In the rows, 128 means zero.
The rows of M fall into 4 groups, and each row is roughly a mix of its group's hidden directions.
M, 148 rows:
[[160 129 139 129  95  53 112 108 122 117  99]
 [196 104 145 119 107 137 116  85 148 137 161]
 [ 86 132 156 161 126  77 133 124  94 101  89]
 [184 152 119 117  96  77 109 105 158 123 113]
 [206 126 110 131 112 118 108 101 161 148 138]
 [105 175 106 116 114  79 131 163 125 108  84]
 [107 135  57 121 150 108 116 165 110 155 104]
 [147 107 182 117 123 167 138  93 134 140 180]
 [208 126 106 134 113 128 108 104 156 153 142]
 [152 151  98 140 120  79 141 149 162 178 103]
 [123 175  92  97  92 110 142 171 113 100 107]
 [ 77 153 131 120 155 135 184 110 154 140  94]
 [159  94  82 108 113 119 138 122  84  85 156]
 [ 78 135  87 160 158 129 146 165 123 105  93]
 [105 105  61 130 135 103 151 144  78 135 133]
 [163 146 150 105 131 182 117 122 177 153 158]
 [155 166 171  86 129 130  99  95 152 111 160]
 [ 67  99 121 152 165 137 132 164  98 116 104]
 [ 86 126 101 154 135 113 126 166 147 160  70]
 [163 138  94 149 116  90 138 157 160 178 102]
 [103 130  95 136 140  71 125 146 123  88  79]
 [141 158 163  89 119 133  98 108 157  90 174]
 [ 59 148 128 136 149  82 131 136 126 111  89]
 [ 98 135  85 123 155 191 155 147 125 126 159]
 [172 118 127 103 117 130 132  94  98  93 187]
 [125 164  94 101 166 148 120 149 189 122 147]
 [170 146 167 120 113  79 119  86 160 142 145]
 [115 160 209 147 127 120 125 107 127  99 117]
 [151 102 141 122 141 105  65 100 126  87 160]
 [146 155 119  87 151 160 107 137 187 137 161]
 [136 168 178  85 127 111 108  90 156 113 147]
 [ 89 140 168  98 142 182 143  98 115  99 144]
 [130 174 150 100 158 157 170  83 124 111 107]
 [145 174 140 103 118  72 117 118 179 147 134]
 [160 164 185  96 124 135 118  95 168 118 129]
 [139  99  54 119 123 146 147 157 135 164 139]
 [130 131  83  90 112 129 157 103  87 108 177]
 [118  69 143 125 107 132 119 109  58 130 131]
 [184 111 138 127 126 131 116  81 154 168 165]
 [ 83 108 119 159 153 103 117 157 119 107  70]
 [ 96  93  88 166 136 121 165 150 112 149  87]
 [ 88 108  83 130 141  87 142 131  70 119 117]
 [113 152 104 134 124 139 187 151 138 181  94]
 [ 85 110 117 152 154  98 115 157 123 102  70]
 [ 84 129  75 125 163 171 144 162 124 109 130]
 [124 123  50 111 147 134 119 165 128 165 122]
 [103  89  80 165 134 133 162 152  97 138  97]
 [118 137 190 164 108  92 118 112 134  96  94]
 [125 177 180  86 124 116 112  97 152 110 151]
 [157 176  73 110 103 110 127 167 134 134 103]
 [ 97  76 142 166 178 152 128 115 116 149 149]
 [129 162  64 124 118 135 136 186 114 123 104]
 [ 62 120 101 147 165 131 138 167 106 123 102]
 [197 126  90 134 116 163 125 123 141 155 161]
 [ 86  92 161 122 149 186 147 130 108 129 156]
 [101 179 112 105 105  91 134 165 118 105  88]
 [ 99 130 189 175 114 120 134 119 164 135  94]
 [ 56 102 112 148 128 136 146 150  81 122 127]
 [117  97  86 164 135  76 124 146 102 159 101]
 [ 95 126 106 127 154 203 146 151 121 136 157]
 [157 161 172  89 131 133  95  93 148 109 161]
 [ 76 172 133 127 128  79 130 146 124 108  85]
 [ 98  91  87 169 133 129 160 157 106 146  93]
 [107 140  94 139 127 153 189 155 115 171 101]
 [168 123 179 117 108 168 135 100 155 109 164]
 [158 132 116 111 129 183 132 137 178 170 157]
 [143  82 159 154 161 156 117  88 147 158 156]
 [ 50 133 154 124 141 104 140 140 108 100 104]
 [153 124  85  89 141 177 132 138 148 161 165]
 [ 51 129 155 126 141 110 143 147 100  99 109]
 [135 143 119  93 159  98  91 142 190 107 108]
 [115 121 150 134 163 203 138 152 162 141 125]
 [ 94  91  97 162 144 141 169 140 105 147  85]
 [138 142 194 137 119 152 140  99 166 159 156]
 [ 85 132 129 164 129  79 121 149 107 126  72]
 [155  90  98 115 108 104 135 113  78  82 151]
 [157 156 161  88 112 126  97 111 172 112 169]
 [121  85  60 114 127 119 151 134  85 112 141]
 [161 125 168 108 117 174 118 108 144 165 174]
 [174 161 110 128 112  75 111 102 168 137 112]
 [148 140 203 123 120 152 126  93 143 101 151]
 [122 135  82 121 132  75 120 147 130  84  81]
 [114 101  63 121 133  97 126 147  85 102 106]
 [146 124  66  91 145 163 135 142 131 160 164]
 [ 99 146  83 118 149 183 166 150 121 116 155]
 [100 127 159 104 136 154 106 102 103  72 167]
 [ 91 127  81 144 143  95 136 155 111  90  84]
 [156 146 103 137 121  99 146 148 169 189 102]
 [164 139 150 105 110 161 141  95 135 156 188]
 [196 148 135 102  86 132 126 101 150 136 157]
 [165 133 119 102 128 182 132 127 171 161 168]
 [ 99 158 189 151 135  96 105 118 128 109  87]
 [168 139 179 126  98 122 139  85 132 158 165]
 [126 161 137 117 124  77 146 120 191 153 101]
 [178 136 175 119  96 122 123  90 139 159 160]
 [ 84 104  73 148 143 142 147 152  80 132 137]
 [101 106 120 158 141  91 108 153 121 108  62]
 [118 144 185 136 125  88 109 103 102  80 106]
 [138  81 123 143 155 188 138 125 123 155 171]
 [173 146 159  97 125 148 124  93 123 105 183]
 [147 144 210 138 110 143 133 100 154 121 141]
 [120  93  62 162 125 117 131 170 110 152 131]
 [158  99 104 102 122 130 136 104  82  95 181]
 [166 120 163 131  94  65 108  98 124 131 108]
 [158 118 159 129 109  59  97 107 138 125  96]
 [153 114 166 127 109 179 135 103 116 168 173]
 [104 101 147 123 138 145  95 108  87  71 160]
 [139 137 104 146 128 117 168 147 154 189  82]
 [168 126 102  93 133 181 124 132 159 154 168]
 [189 132 152 106  96 131 120  84 151 141 161]
 [205 123 118 131 112 109 103  98 159 148 134]
 [127 151 108 137 121 140 178 156 153 187  97]
 [136 115  78 119 132 168 146 150 156 183 152]
 [150 112  98 113 127 174 137 143 165 185 156]
 [163 127  97  91 138 181 126 134 151 155 172]
 [190 161 117 112  97  91 111 106 162 138 121]
 [ 99 143  81 114 151 182 164 149 122 113 154]
 [181 129 126  97 122 179 120 124 165 135 168]
 [126 139 110 107 131 194 148 126 120 146 188]
 [ 97 182 125 114 111  79 129 153 124 107  86]
 [122 147 191  91 128 161 125  90 140  97 140]
 [ 99 139  78 109 157 182 154 150 128 113 154]
 [175 126 155  99 116 133 126  89 107  97 180]
 [137 173 147  96 120 113 141 116 200 145 131]
 [112 139 123 131 144 201 158 132 130 151 175]
 [108 176 100 105 100 101 137 171 113 101  94]
 [131 102 183 111 124 180 142 107 123 133 175]
 [ 67 111 132 158 159 103 125 151 107 102  89]
 [ 99 143  94 108 143 185 152 140 114 129 178]
 [207 131 105 129 110 140 116 111 152 155 152]
 [101 108 129 162 142  89 110 151 125 110  61]
 [167 123 186 127 102 156 136 100 149  95 156]
 [175 107 151 128 122 128 119  71 147 157 171]
 [101 105  91 139 118 173 136 168  83 142 158]
 [101 112 131 134 152 193 158 159 109 141 165]
 [ 81 125 114 138 133 109 185 131 150 155  81]
 [170  95 124 121 123 180 135 106 129 151 182]
 [ 75 141 120 142 139  74 121 140 114 103  80]
 [104  84  80 160 113 105 123 167  92 142 132]
 [164 143 190 113 114 108 106 100 171 116 113]
 [141 138 209 130 116 143 132  90 145 109 147]
 [ 96 109 100 164 112 143 158 139  60 124 120]
 [156 119 182 142 108  78  93 104 140 149 111]
 [ 54 103 148 145 169 106 130 123 116 125 108]
 [ 80  91 157 128 156 181 141 153 103 124 134]
 [ 77 143 148 121 161 159 177 101 137 126  96]
 [158 166 170  93 134 103  99  89 157 113 141]
 [154 127 194 131 107 152 142  92 147 100 158]]

Here is one row of each group, with its name. Which group are the others in?
[129  92  91 169 159 126 151 130  97 146  78]
R
[ 87 125 158 162 124  74 131 117  98 105  91]
V
[154 145 135 101 116 169 148 101 132 150 194]
Y
[131 168  95  95  86 117 143 171 114  92 110]
J

[ 98  95  84 155  98 100 126 174  96 128 140]
R
[170 154 173 100 127 149 117  95 131 109 175]
V
[103  88  95 171 128  96 146 151 108 146  85]
R
[156 164 177  93 130 134  90 100 146 110 160]
R
[201 135 141 119 145 134 101 104 173 148 124]
R
[ 85 112 171 124 128 153 125 108  88  74 131]
R
[117 116  52 112 140 111 143 149  83 137 136]
V
[154 153 190 129 120 156 108 114 182 126 128]
V
